In the rows, zero is written as 128.
Each path is a new rotation, seen through one point. The rows after it are directions, each followed by how far the rotation turns it, in degrees a step (0 if it stays put).
Each turn is a multiple of 5 degrees from 10 to 175, or 0.
Rotation 1:
[136 146 128 136 136 140 130 112 115 127 130 132 136 125 121 120 126 126
 151 107 124 128 115 132 120]
[135 137 125 141 126 132 129 103 102 130 140 132 134 125 119 120 127 130
 134 116 124 125 109 133 134]
[130 135 128 148 133 141 136 111 118 130 134 135 131 121 126 125 129 121
 139  99 122 120 116 137 126]
[132 130 130 131 130 136 128 108 110 127 138 135 119 126 128 118 128 138
 132 102 124 120 108 133 136]
[141 138 126 145 127 134 135 116 122 133 133 141 128 128 130 133 125 135
 137  97 124 117 117 130 136]
[137 140 126 126 137 134 128 113 117 128 136 141 124 129 124 118 130 142
 147  98 129 128 117 125 132]
[141 144 123 142 129 123 130 115 112 136 139 143 137 127 116 130 126 135
 138 106 131 125 119 128 141]
[130 145 132 133 143 132 130 117 115 129 134 138 131 119 116 119 129 125
 146  99 129 129 120 135 128]
[137 142 135 133 131 126 126 113 103 130 137 134 131 122 115 124 120 132
 131 111 125 120 110 138 139]
[138 146 136 141 133 140 133 117 119 128 127 133 133 122 125 127 120 124
 143 103 121 119 114 139 124]
[140 138 129 130 128 138 126 106 108 124 134 130 128 130 125 118 123 138
 139 113 121 123 106 131 129]
[139 139 120 150 124 139 136 109 117 132 134 136 138 129 127 130 127 128
 142 106 121 121 116 130 128]
[128 132 123 134 135 139 130 105 112 128 139 136 126 126 124 114 135 133
 141 102 126 128 114 129 129]
[134 133 124 146 128 128 134 111 113 134 141 142 129 125 123 129 129 131
 130 100 127 119 117 133 142]
[132 138 133 132 141 135 131 118 121 129 133 142 122 122 125 121 129 133
 141  91 127 123 119 133 132]
[144 143 131 130 129 124 127 116 111 131 135 141 127 128 121 128 121 142
 134 104 128 119 113 130 143]
[131 129 126 136 123 125 131 129 129 132 128 129 132 128 128 136 126 126
 125 129 128 124 129 129 132]
155
[125 125 135 127 130 128 128 131 128 127 127 127 122 124 129 129 126 125
 121 123 127 123 126 134 131]
65
[126 123 126 132 124 135 130 122 126 126 127 123 129 129 132 127 128 125
 127 132 123 127 124 130 123]
40
[128 129 129 132 128 123 121 128 130 126 128 128 127 122 134 131 132 132
 130 131 123 133 128 131 127]
0
Rotation 2:
[137 113 109 119 131 126 136 126 132 119 126 117 138 119 127 146 132 130
 126 115 128 138 136 109 125]
[127 121 120 125 132 133 146 137 125 138 122 125 144 117 133 134 129 129
 112 121 112 131 142 115 115]
[134 116 107 122 142 123 131 137 135 124 114 127 134 122 130 123 137 141
 126 138 113 131 139 118 118]
[132 119 123 132 121 110 143 135 125 126 128 126 138 125 128 119 135 142
 131 128 109 139 149 128 124]
[146 126 115 121 116 116 144 122 139 125 129 125 133 133 134 128 135 136
 136 132 127 138 140 114 114]
[136 132 128 116 120 125 145 128 114 123 125 131 139 121 135 148 137 139
 133 124 121 141 142 122 117]
[133 129 115 125 140 118 138 136 131 128 126 140 146 116 135 143 129 123
 133 135 132 135 137 111 113]
[142 118 127 126 142 123 143 145 132 118 127 128 134 113 126 142 125 135
 124 126 121 140 145 126 130]
[132 107 108 126 132 117 135 126 136 129 131 121 141 125 119 133 126 129
 123 119 123 134 145 111 124]
[136 121 118 121 126 139 148 126 135 137 123 119 135 122 131 131 132 139
 116 128 108 134 145 123 118]
[128 123 108 124 135 119 131 120 125 129 115 130 140 126 132 127 148 143
 131 132 117 132 142 118 115]
[134 133 123 137 124 114 146 139 131 126 126 130 142 115 140 123 139 138
 135 134 114 143 141 126 122]
[147 124 122 124 126 109 141 131 131 112 123 128 132 129 132 133 139 135
 134 124 135 139 138 111 120]
[132 124 123 116 115 123 145 139 120 125 132 125 143 120 132 146 124 127
 131 120 120 142 136 115 118]
[139 121 118 113 142 127 140 136 129 130 121 137 138 125 129 142 127 128
 122 135 127 128 143 112 109]
[130 115 115 121 140 122 135 138 128 125 128 129 139 115 123 140 124 140
 130 134 110 138 147 133 128]
[129 135 129 132 125 126 130 119 129 128 129 129 129 127 132 128 135 131
 133 129 131 131 129 131 129]
55
[129 126 123 128 132 123 123 123 130 128 126 131 128 133 126 126 130 126
 129 129 135 124 127 121 125]
175
[126 127 126 132 126 129 128 130 128 127 123 123 127 128 132 119 135 130
 125 125 124 127 124 125 128]
45
[123 132 127 128 136 130 125 132 125 130 123 134 131 124 131 129 130 129
 129 134 126 126 127 130 125]
85
Rotation 3:
[111 116 129 126 128 113 127 135 122 141 137 131 136 146 123 112 127 118
 135 117 131 133 119 105 134]
[116 112 135 122 137 116 122 146 135 140 131 131 142 146 131 116 129 127
 137 124 130 136 130 106 131]
[113 111 127 117 125 118 126 140 127 144 126 133 144 147 129 123 124 114
 127 121 124 133 117 111 136]
[105 112 131 127 129 121 122 137 125 146 131 141 143 137 128 115 121 132
 136 122 128 134 126 108 139]
[117 115 133 121 135 122 116 145 132 138 135 134 149 141 131 125 126 121
 124 119 123 137 127 109 143]
[111 119 129 127 127 118 123 133 120 139 140 134 141 143 122 116 125 118
 128 114 128 134 118 107 142]
[117 117 136 127 138 116 120 142 131 136 140 131 140 143 128 114 130 128
 136 120 131 136 130 103 135]
[119 114 130 118 129 114 125 142 130 139 132 127 141 151 129 120 130 112
 128 119 126 134 119 108 134]
[107 112 130 125 128 115 128 137 126 145 129 135 138 143 127 112 123 127
 140 122 131 132 123 107 132]
[115 111 133 119 134 121 119 147 135 142 128 134 147 143 133 124 125 124
 129 125 125 135 129 109 137]
[108 115 125 123 124 121 123 136 121 143 132 137 145 140 126 120 121 117
 125 118 125 134 118 111 143]
[111 116 134 130 136 121 117 140 127 139 140 137 144 137 128 116 125 131
 133 119 129 137 130 105 142]
[119 118 132 122 132 118 119 142 129 136 139 128 145 148 128 122 130 113
 123 115 126 136 121 107 140]
[111 116 130 128 129 114 126 134 122 140 138 132 136 144 124 110 127 122
 137 116 131 133 121 105 133]
[118 112 135 120 136 115 121 148 136 140 130 129 142 146 132 119 130 125
 134 123 129 135 129 106 131]
[111 111 126 118 124 117 127 139 126 145 126 133 143 147 128 121 123 115
 129 121 125 132 117 111 136]
[123 125 127 126 125 132 128 129 129 132 121 133 132 124 130 132 123 131
 127 132 125 128 128 131 131]
55
[126 128 131 132 132 128 126 128 130 128 129 130 126 124 129 124 128 138
 134 130 131 128 134 126 127]
140
Rotation 4:
[106 124 122 126 116 140 144 116 140 135 117 127 126 143 128 136 125 125
 120 117 126 118 124 130 134]
[106 122 126 129 120 122 150 111 140 139 124 125 125 123 137 133 133 131
 133 116 123 127 120 120 129]
[112 131 127 116 116 136 145 118 138 130 123 123 132 134 139 143 134 119
 119 120 125 115 121 120 123]
[110 127 123 126 113 139 150 115 137 133 115 134 117 120 133 133 136 124
 126 118 128 132 119 128 133]
[109 125 121 119 117 125 145 116 138 132 127 118 115 133 131 136 130 130
 117 123 127 114 116 122 128]
[109 119 132 127 112 140 143 110 142 137 117 129 134 123 133 133 131 131
 120 121 123 122 122 129 126]
[106 129 119 126 122 131 149 117 140 138 120 125 123 143 131 136 129 125
 129 113 126 121 124 124 136]
[110 122 129 121 116 125 148 113 138 133 124 127 129 120 141 139 136 125
 128 120 124 125 116 117 122]
[113 135 123 118 115 144 146 119 139 130 118 126 124 133 134 139 135 120
 117 119 128 118 123 126 129]
[106 119 121 127 114 129 148 112 136 133 119 130 113 122 129 132 131 130
 125 120 127 129 114 127 133]
[109 126 127 120 118 131 143 114 144 136 126 117 127 134 133 136 131 133
 116 124 124 109 122 123 126]
[106 119 129 129 114 139 145 113 139 136 115 135 133 130 133 135 129 124
 127 115 123 129 123 127 130]
[109 133 119 121 123 124 151 117 139 136 126 121 120 134 137 138 135 125
 130 115 126 120 122 118 131]
[112 122 129 119 110 135 145 114 136 128 121 129 129 120 138 141 135 121
 120 123 125 123 115 122 120]
[111 133 120 123 117 141 148 117 141 135 117 125 114 132 129 133 133 126
 119 119 130 120 124 130 136]
[105 113 126 126 115 123 144 111 136 134 124 126 121 126 131 135 128 133
 123 122 124 122 113 123 128]
[131 134 126 123 127 129 131 131 125 123 128 130 125 124 132 132 133 121
 130 127 130 131 126 125 126]
70
[127 126 126 128 131 116 129 127 127 128 133 124 123 126 129 128 128 131
 131 129 128 127 124 123 127]
130
Rotation 5:
[119 117 129 131 122 129 150 115 131 117 121 136 119 127 140 116 119 121
 115 124 131 134 131 130 142]
[116 117 128 121 124 115 140 128 132 112 123 127 119 126 134 131 118 121
 129 119 117 147 121 131 144]
[116 127 133 127 125 125 146 130 131 131 125 138 120 125 141 122 117 121
 108 129 128 151 128 129 138]
[113 112 125 119 120 127 142 121 134 112 123 125 116 138 130 119 115 125
 118 122 124 144 121 131 129]
[115 135 123 125 122 120 139 122 135 113 132 142 125 125 139 124 115 124
 117 122 126 146 119 121 143]
[114 119 135 133 119 121 144 118 132 120 124 126 116 128 140 113 118 118
 120 118 127 142 138 126 133]
[117 117 124 122 124 125 147 123 131 112 119 135 123 126 136 130 124 121
 121 122 125 140 119 134 150]
[118 123 136 125 127 114 141 134 133 126 129 132 115 126 138 125 109 120
 119 124 120 153 128 128 134]
[112 121 124 121 120 132 144 120 131 120 120 129 121 133 135 118 122 127
 105 129 131 145 124 130 136]
[115 124 124 122 123 119 140 122 138 111 133 136 121 133 134 124 111 122
 128 114 124 146 118 125 132]
[115 128 131 133 119 123 141 121 130 117 124 135 119 121 141 115 119 119
 111 127 127 140 134 120 144]
[113 114 129 124 124 123 148 118 132 118 118 124 120 130 137 125 122 121
 128 115 125 145 126 138 141]
[120 122 129 125 125 122 143 136 132 118 129 143 120 125 137 130 116 119
 114 129 120 148 122 126 144]
[113 123 130 121 123 122 142 120 133 126 121 121 114 130 135 115 111 128
 112 126 126 148 127 132 129]
[112 124 120 122 119 129 142 122 135 109 129 139 126 135 135 124 125 122
 118 118 128 146 117 125 138]
[120 125 132 131 124 114 142 120 134 116 129 135 115 123 139 116 106 121
 122 121 124 139 131 123 136]
[127 129 126 129 125 133 127 131 126 124 127 133 131 127 128 129 136 126
 121 133 128 127 127 124 134]
175
[132 129 127 126 130 123 124 130 128 121 129 130 125 124 125 130 121 130
 129 132 123 125 125 125 131]
130
